One turn moves each row of this set onto another row. After a few examples, where does it send each row asked below?
Zera: [ -1 -23   6  12 -30   5   5   4  29  11  33   1   9  -2  10   6   3 -35
  29  11 -11  -8 -24  -2  20 -17   7   7 -18  10  -8]
lun: [ -7  -8 -21  14   7  -7   1  33 -16  12  16   8 -17 -22  25  -6  14   5
 -18  14 -15  -2  -2   2 -11  -8  10   9  24   4 -23]
kap: [ 16   3 -20  11 -16  16 -13  18 -14 -13  17  12 -13 -21  25   1  18  12
  -5  24 -15  -6   8   8  -7 -10  29   3  17  11 -18]
zapob: [ -9  -8  -4   1 -22  -1 -12  14  37  22  12  -7  11  -6  -6   0  21   1
  10  25  -3 -14 -13   9  22  -6  15  23 -12  24  17]
pozo: [  8 -20  23 -21  -5   2 -26  -8   0   1   9 -14   3 -22  16  36 -27  15
 -11  18  25  14   5   2 -25  -7   1  -6  28  10 -20]
geki: [-21 -17   7   1 -13  -5   0  22  29  17  14 -11   9 -11 -11  -8  21   1
   3  22  -5  -7 -13  12  20   7   2  26 -12  15   7]
samug: [ -6 -20   0   1 -28  -4  -7  16  29   8  18 -18  11  -6   0 -14  24  -1
  18  22  -6 -17 -17  16  15  -4   1  24 -10  18  17]
Saf: [ -4 -28  26   0   2 -16  -4  -7   2  12  -8  -7  -5 -27  15  22 -26   0
  -9   1  16   9   0   6 -32 -17 -16 -16  22   0 -25]
fitu: [ 12 -10  14   5  -7   5  -8 -18  11   0 -14   5 -10 -15   6  35 -12  12
  10  -6  16   3 -10  14 -35 -39   8 -15  30   7 -10]
Rotu: [-14 -20   5  10 -24   2   7   8  28  22  26   2   7  -6   7   8  -1 -35
  22  14  -3  -4 -20  -7  24 -17  10   7 -24   7 -13]
tesaz: [  4 -24  13 -17 -13  -1 -15  -6  -5  -7   4 -28  -4 -18  24  23 -15  21
  13   9  34   7  -8  12 -38 -23  -2  -4  28   1 -14]
Dite: [ 16  -4 -14   7 -23   7 -20  18 -18 -10  29   5  -8 -20  37   1   6   5
 -13  32 -15  -4  13   1  -6   3  15   6  15  13 -21]
gulip: [-11 -16   4  13 -24  12  13   7  27  10  24   6   3  -2   1  10   9 -29
  30   9  -5  -3 -26   0  20 -20  16   9 -20   5 -11]
bugen: [  8 -27  22 -13  14   0 -13  -3   3   1   9  -6  -1 -16   4  34 -15  17
 -12   1  12  13 -15  10 -30 -14  -6  -1  45   8 -14]
fafuf: [-16 -16  -1   1 -21 -11  -5  18  31  21   7 -17  11 -16  -4 -14  21  -4
  10  24  -2 -16  -8  11  20  -6   8  17 -19  18  11]
Kufu: [  9 -30  30   3   3  -2  -4 -11   3  -4   4   2  -6 -13   7  28 -19   6
  -6  -4   4  10 -15  13 -35 -13 -21  -6  37   3 -15]
Mosaf: [ -5 -14   9   1  -9 -11 -11 -11   6  24 -13  -5 -11 -16  19  34 -25   7
   4   2  29   6  -6   2 -34 -36   0 -12  24   5 -16]
Kipud: [  5  -9 -19   7 -27   1 -15  24 -23  -3  34  -2 -12 -10  44   0   7  11
  -2  30  -6  -1   1   1 -13   2   4  18  21   8 -18]
ninu: [ 20 -14  29   0  -5   9 -15 -20   9 -12  -8   8  -3 -25   3  35 -19   6
  -8   5   5   6   5  12 -27 -19   3 -21  25   9 -19]
mibe: [ -4 -20   5   2 -16  -8 -10  17  36  17  19  -7  15  -8  -7  -8  19  -4
   2  21 -15 -14 -16  11  22   2   0  23  -5  24  15]
Nifud: [-13 -25  12  12 -19   3  15  11  24   8  27   0   6 -11   3   1   5 -35
  22  11 -10  -4 -19  -1  20 -10   4   4 -25   2 -17]
fus: [-12 -21   8   9 -33   9  11   7  22   5  28  -3   5  -5   9   5   3 -31
  32  15  -1  -3 -20  -1  19 -11   9  10 -26   3 -14]
zetag: [ -2 -29  21 -14  10 -11  -7  -1  -2   1  -7 -21  -2 -34  12  15 -14  12
  -7   2  22   7   0  11 -34 -21  -4 -15  26   0 -23]
nugos: [ -6 -11   5   2 -21   6  -6  16  32   3  11  -8  11 -11 -13  -6  28   3
  11  23  -8 -12 -12  18  21   1  12  20 -14  19  12]
Tuvis: [ 25 -23  22 -14   3   6 -20 -12   5 -17  -1 -10   5 -33   5  23 -12  12
  -7   6  10   2   3  15 -27 -22   7 -19  30  10 -15]
nerev: [-10 -19  14   7 -25  11   7   6  25   9  30   6   7  -7   4  13  -1 -33
  19  19  -8   1 -16  -5  26  -4  10   9 -24   6 -17]
ralo: [ 28 -31   9 -13  -4 -10 -25 -12   7   0  10 -17   5 -17  18  22 -17  10
   4   2  12  -3 -13  11 -34 -33  -5 -11  42  15  -3]
Vel: [ -6 -16   9  -3 -26  -3 -14  13  31   8  16 -13  15 -16  -4  -9  17  -4
   3  30  -9 -13  -2  12  24   8   6  16 -17  20   9]
lobiv: [ 13 -15 -25  13 -18  -8 -10  23 -19   2  33  -3 -12 -10  43 -11  11   5
   1  18 -16  -8  -9   5 -18 -12   0  14  28   9 -12]
lesot: [ 11 -12   9 -11   2  10 -14  -9   5  -4  -4  -8  -5 -16   5  36  -7  25
   8   2  26   7 -12  13 -32 -34  15  -6  37   9  -8]
fofi: [  5 -18   5 -16  -1 -11 -25  -8   7  20  -5 -15   0 -23  19  32 -24  12
  -3   9  29   4  -2   1 -28 -35   9 -13  29  13 -13]
fabug: [  8 -21  17  -3 -31  -2 -17 -18  -1  -3   1 -17  -5 -15  31  27 -25   9
  16  10  29   5  -1   9 -37 -25  -9  -9  21   4 -14]
mufa: [  0 -20  11  12 -22  11   9   5  29   3  25   8   8  -9  -1   6   8 -35
  23  11 -15  -7 -19   1  23 -14  14   1 -23   8 -13]
dof: [ -3   0 -30  13  -4  -8  -8  27 -11  17   8   6 -15 -26  31  -4  10   3
 -13  19  -8  -7   8  -2  -8 -21  24  -1  15   9 -23]
Vozi: [-15 -14   3  -3 -31  -2 -12  18  28  15  20 -16  12  -5   0  -3  16   2
  11  31   2  -8 -11   9  20   7   3  30 -15  19  12]
sipe: [ -8 -23  12  12 -20  10  12   8  27   9  33   8   6   0  -1  10   4 -32
  22  10 -13   0 -27  -1  22  -8   4  13 -16   6 -11]
gesod: [  2 -17  32  -6 -18   7 -16 -15  -2  -6  -2  -5  -5 -21  17  37 -27   9
  -4  14  23  13   9   6 -28  -6  -4 -11  15   3 -24]
vobov: [  8 -13 -22  15   0 -10  -7  26 -13  12  30  10 -13 -10  30  -4   9   2
 -16  15 -22  -5 -12   2 -10  -9   2  13  35  12 -13]
ped: [ 23 -26  17   2 -17  -3 -18 -19   7   0   9  -2  -4  -4  21  31 -23   5
  10   0  10   2 -17  11 -37 -27 -15  -7  39  11  -3]
papo: [  5  10 -31  12 -11   7 -14  21 -11   9  12  14 -16 -16  27   8  14  13
  -7  22  -7  -4   4   1  -6 -20  34   6  20  13 -16]

papo -> vobov
Rotu -> Zera
Where do these go?
pozo -> fofi
gesod -> Mosaf
nugos -> geki

One turn moves each row of this set onto another row. After a few examples, where does it send each row asked below?
somug: [ 30  -2  43   3 -12  20   8 -34  34   3 -12  -4 -10  20  -2 -14  -5]
lefof: [ 19   0  27   0 -17  14 -11 -42  30  -6  -3 -11 -23  15   4 -12  -2]
Ziga: [ 17  25  31   9 -34   9   3 -10  19 -19  24  47 -30  -7 -15 -34   8]
gunos: [ 30   9  29   5 -16  35  19   2  44  33  -4   9 -21  12  -4   5  11]
Tese: [ 24  28  36   5 -44  14  14 -30  24 -22   3  33 -20  -5 -22 -30  16]
Pezat: [ 25  10  27 -26 -33  28   2  -5   5 -12  -1  31 -18  -9   3   8  32]
dal: [ 18   6  31   9 -10   5  16 -27  31  34  16  20 -27   3  -1  -8 -22]
liv: [ 30  14  19  -7 -25  21  -3 -37   8  -9  13  35 -24 -31 -26 -25  -4]
medu: [ 13   8  17   0 -28   7  -4 -20  29  40  20  16 -34  -5  -1   0 -19]
pakev: [ 31  28  42  -8 -56  19   7   2  22   0   0  38 -16   0 -16 -14  24]
Rit: [ 29  14  17   6 -26  44  -2  -4  44  25  -9  -3 -30   6 -13   6  17]
likof: [ 22   1  39  13 -10  41  -7  11  13   3 -14   8 -14  24  -9  -2  -5]
Daku: [ 28  13   4  -3 -19  10   1   3  38  34  -7  26 -12   5   4  15  14]
nim: [ 18  19  19  -9 -50  24  16  11  17  -7  19  40 -11  -6  -9 -23  20]
Par: [ 20  10   5  13  -6  -9   2 -41  35  13   3  27 -20  -3  -2  -7 -10]
kabuv: [ 31   6  47 -10 -44  17 -18 -31  14 -12  -5  39 -21 -19 -23  -7  -2]
Tagi: [  5 -14  34  25 -15  25  -2 -19  31  -6   7  21 -18   9 -11 -16 -31]
Nofit: [ 26   4   7   4 -23  30 -18  12  16   4 -23  17   4  12 -10   7   2]
kar: [ 20   9  32  13 -15  37 -28  -5  16  -5 -15  -1 -32  20  -9   0   2]
Kovo: [  4   1   8  15 -13  38  21   6  13  23  12  19 -16   2  -8  -1 -17]
zino: [ 16  17  14   3 -25  26  13 -26  22  -6  15  47 -39 -32 -18  -1  15]
dudu: [ 36  -5  34 -23 -43  32 -15  -9  26 -20   1  29  -8 -13 -11 -12  18]
nepa: [  7  10  -4   5 -29  41   5   1  10  29   6   6 -22  -4 -12   6 -10]
kulu: [ 40   6  24   5 -22  13 -14 -28  43   3 -30  10  -1  11 -14  -4   4]
regu: [ -4 -15  18  16 -30  18 -14 -26  37  -4  17  15 -29   2  -3  -8 -24]
nor: [ 28  18  17 -13 -16  26  -2   3  15  -1  20  44 -38 -20  -3  -4  27]
mar: [ 32  28  36  -4 -44  23  -2  -6   4 -17   0  30 -10   0 -24 -34  12]
Tup: [ 14  30  27  -7 -41   3  21 -12   9  -2  20  43 -25  -5  -1 -19  18]
mupi: [ 18   1  15  26 -11  10 -25 -25  25 -13 -13  27 -12   5 -19 -12 -21]
mogo: [  3   2 -13  17 -12  14   1   1  26  11  10  38 -16  -5  -2   5  -9]

dal -> Tagi
Tese -> mar
Where do these go?
liv -> kabuv
kulu -> Nofit
nepa -> medu

One turn moves each row of this set onto another row. After a few examples, where does it send each row asked below?
Pazo: [  6   2  21  29  47  26 -13  -2 -16   5  23   8  10   7  33 -16  -1 -18
   6  -7]
nolu: [ -5  30  -2   0  -2  -5  30  -5   4   4  13 -16  -2  -9   9  -5  -7  13
   8  18]
nedef: [-19  19   6  11   6   2  40 -16   8  31  -2 -13  10  -3   6  -8   8 -16
  -4  11]
nizak: [ -1   8  26  30  27   7 -13 -11 -36   5  14   1   3  -6  39 -25  -8 -23
   6 -17]
gedal: [-22  19  -6  22  -6  -5  17  -3 -13   7  13  -4  -8   4   0  -2   4   8
  17  26]
rebu: [ 15  -3  38  26  -3  32  16  -5  18  14  20  15  10   0  12 -29   2  21
   1 -25]
manar: [ -9  -5  24  33 -11  21  -8  -4  -5  14  -5   6   6  13 -16  19   8  -2
   8 -13]
siguf: [-18   7  16  19 -14   1  30 -17  12  18  -9 -17  14 -20  -7  -3   4 -10
  -6 -17]
fike: [  6   1  27   7  -7  23   2  -3  12  10  -9  -8  15   0 -10  22  -2   0
  -1 -22]
Fot: [ -6  22  11  17   3   5  50 -10   7  21  17   5  10  -4  -3 -35   0   0
  -9   7]
suv: [ -5 -23  27   8  -7  25   1  -2  19   2  -5 -17  12 -13   2   6   2   3
  12 -18]
Nebo: [-10  11   4   8  -3   0  29  -6  11   2  21 -17  -5 -18  25 -26   0  21
  16  13]
veve: [ -2  18  17  41  31   6  -9 -14 -15   5  26  -2   0  -9  49 -20   0  -8
   6 -16]
mipi: [  3   1  23  40  18  10 -13  -6 -14 -17  26   0   6 -22  27 -25 -10  -1
   5 -30]
nir: [ -4  -8  21  18  28  10 -16  -1 -36  -8  10  -4   7 -11  23 -19 -13 -27
  10 -10]
lonev: [  0   0  23  21  35  13 -12  -4 -36   2  14   2   6  -1  32 -22  -9 -28
   7  -7]
bem: [ -7 -10  13  21  38  16 -20  -1 -15  -9  10 -12  10 -10  26   1  -4 -23
  13  -5]
kilu: [ 23  12  32  17  -6  25  19   1  10   5  17  17  12   3 -11 -15 -10  20
  -7 -21]
sobod: [  2   3  27  30  20   5 -11  -7 -35  -7  19   3   4 -14  31 -33 -13 -16
   6 -21]
nibur: [ -4  -5   7  21  30   7  -7   4 -18 -25  27  -7   5 -21  21 -24 -13  -7
  12   0]
vodap: [  5  -4  15  -1  24  32  25   6  12  16  20   7   8  14  12 -22   4   6
  11  24]
Vir: [ -2   4  32  25  -4  22  28 -14  14  30  -4   4  21   0 -10 -10   6 -12
 -15 -26]
zefen: [  3   0  24  37 -13  21   7   4  -9   2  17  25   5  10 -23 -15  -1  16
   3  -9]
Rugel: [ -2  19  10  29   7  16  20   1 -13  19  24  25  -2  26  -3 -18   5  10
   8  21]
gosov: [ -4  33  16  17  -9   1  13 -20  10  26  -2 -18   2  -3  23  17   6   5
   2 -15]
Ziri: [-21  22  12  41 -19  -3   3 -18  -7  21   1  -6  -7   2  10  12  12   6
  11  -8]
dusof: [  0  -2  21  11   6  23  39   1   9  14   7   9  21   0 -24 -24  -3  -8
 -11   0]
gagog: [ 15  25  12   1  18  22  31   3   4  19  21  13   7  19   3 -14  -4   9
  -1  18]
Kon: [ -4  -1  18  22  22   1 -11  -3 -37 -13  16  -5   4 -18  27 -29 -16 -19
  10 -11]
nin: [-11  12  19  17   3  13  11 -21  18  33   0 -19   0  -1  41   5  16   1
  11  -7]

Vir -> siguf
lonev -> sobod
Where do these go?
gagog -> kilu
mipi -> bem
Ziri -> gedal
vodap -> rebu

One turn moves each row of this set onto another row. After a few examples, where does it send each row asked below?
nozim: [  8  25 -21 -20  17  -3 -13 -13 -34  14  -5  25  29  -6   6  -7  48 -29
   2  13 -33   9 -13 -17]
rida: [  0 -13 -55  -4  -1 -21  18  14  -2 -29 -20  26  -6  14  -6 -25  45 -14
   0   4 -17  11 -18  -5]
fakup: [ 39  -7 -19 -16  15  -2  33  23   9   7 -33   6  -9   5  18  12  52 -17
 -20   5 -34   9 -15   6]
Guz: [  7 -16 -17 -14  27 -19 -17  -3  -7 -12 -13  -1 -21  -1  24  -2  32 -44
  12  15 -37   2 -28 -27]
nelu: [  8  30 -21 -12 -19   7 -16  10   7 -16 -11  25   4 -22   3 -18  19 -31
  -6   2  -4  -1 -24 -18]
Miteb: [ 30  -9  -3 -22   2  -5   2  -3 -16   4 -25  17  12 -31   7  -7  49 -29
  20  22 -34  -1  -4 -14]
nula: [ 16 -10   7   6 -12  -8   7  -5  -7 -13 -21  -5  -3 -21   6   1  32 -15
 -10   8 -36  24  -5  11]
ganu: [  9 -10 -58  -9   9 -19  20  14   0 -28 -29  14 -11  11 -10 -28  44  -8
  -3   7 -17   4 -18   0]
numez: [ 25 -35 -23 -19  21   3  -7  12 -15  -9 -13  19   7  15  22  23  39 -18
 -31  -4 -28   9  -1 -15]
dunuk: [ 13  22 -22  -1  -1  10   7 -14  12 -20 -32   8 -21 -18  -6 -15  44 -21
 -14  -3  -3   5 -39   1]
zukuf: [  5   9 -34 -22  29   2  -3  38   6  -1  -8   8  14  19  15   1  31 -23
  -5 -25 -43  15 -20 -10]
komar: [ 18 -11 -22   0  23  10 -24 -11  -4  13  -6  -2 -13  10   0  -2  32 -21
  29   0 -20   3 -25  -3]
pilok: [ 22 -11 -35   2  13  -9   1  31 -12  -6 -32   0  19   8  -1  -3  24   3
 -23  14 -38  26   9 -16]
Raro: [ 28  25 -41  -4   2  22   5  23   2 -33 -22  27  24   1   0 -10  25 -22
   1   9   6  11 -33 -15]
refub: [ 20   9 -45  -8   3 -23  12  -1   0 -11 -30  30  -8 -12   1 -24  54 -24
 -39  20  -7   8 -10  -3]
zud: [ 17  15 -29  -1   7  13   3 -13  14 -16 -27  11 -24 -19  -6 -19  50 -24
 -19 -10  -1  11 -25   0]
tupog: [ 15  -3  -2  10  31  -7   8  -1 -19 -14 -21  24  16  -5  17 -13  28 -11
   7   2 -20  -6 -56  15]
pil: [  5   6 -20   5  51   5  -1  11 -20  -7 -11  12  -4  23  13 -19  27  -3
 -12  -9 -24   3 -40 -19]
Tuk: [ 28 -26 -14  -7  17 -28 -31   2   2  -1 -24  31  18  11  -7 -10  40  -2
   3  15 -14   5 -36 -16]
tuto: [  8  12 -63 -11   5   2  17  21 -13 -28 -11  17   1  -4  20  -4  31 -41
  11  11 -11  13  -9 -17]
geli: [ 37 -15   1 -16  20  -2  -2  -7  10   3 -23  -5  26   5  15 -19  32 -28
 -13   9 -24   9  -3  25]
pufal: [ 22  17  11 -18   1  -9   2  12  11  -9 -11  27  25   0  14   0  40 -24
 -19  -7 -29  11 -42  16]
divad: [ 12  10 -68 -21   9  -5  10  25 -14 -22  -7  16  -1  -5  15  -9  32 -30
   7   9  -8   9   0 -18]
tif: [ 35 -39 -11 -19  25   2  -7   3  -4 -13 -15   2   5   8  10  -2  39 -21
 -23   0 -31   5   5  15]
tekuz: [  4 -17 -19  -8  12   3  -8   9 -13  -9 -26  19  25  25  22  25  27 -20
 -24  -3 -34  17 -24 -33]
dadoz: [ 42   4 -21  -9  33   0   0 -11 -12   0 -18   9   6  19  16  12  48 -15
   7  30   2  25 -34 -25]
lav: [ 13  24 -21  -5 -14  12 -17  13  16 -17 -18  21   1 -21  -4 -30  19 -36
  -9   2 -10  -3 -19 -13]
Sofud: [ 20  24 -45 -12   9  16  -1  24  -6 -43 -16  26  18   3  -2  -6  26 -16
  -1   3   2   8 -37 -16]
zas: [ 26   1 -18 -27  19   1  -9  14 -16  12 -19  15   5   1  -1 -17  46 -15
  -7  20 -36   6   8 -48]
rof: [ 43   6 -32  -9  46  -4 -20  -8 -16   2 -28  13   5 -12  17  11  40 -37
 -18  30 -18  -5 -31  -6]
laman: [ -2   5  -8  -5   7   3  -4  -4   1   8 -29   4  34  19  31  10  20 -32
  -6  -3 -31  22 -30 -23]
tenez: [ 19   8   1  -6  18   6   2 -16   8   4 -35 -12  37  10  22  -8  25 -34
  -5   7 -26  20 -25   7]
zeda: [ 22  12 -40 -11  -5 -23  15  -3   4   0 -34  21 -11 -17   2 -25  48 -20
 -28  23  -6   3  -9  -2]
puba: [ 11  25 -17  -3  22   4 -16   3 -20 -20  -8   2  33 -13  14   9  26 -19
 -17  -4 -22  40 -14  -5]
lup: [ 27   1 -11  -5  13 -15 -22  11  -7  -1 -17  17  14  24   4 -20  16 -28
  -6  43 -33 -12 -32 -16]
noko: [ 38 -21  -5   2  42   4  18  20  -5 -16 -36   8 -12  -3  16 -13  33  -1
  -4   8 -17  -3 -34 -16]

dunuk -> nelu
Miteb -> tupog
Where do these go?
lav -> Raro
tekuz -> numez
komar -> lup
pufal -> puba

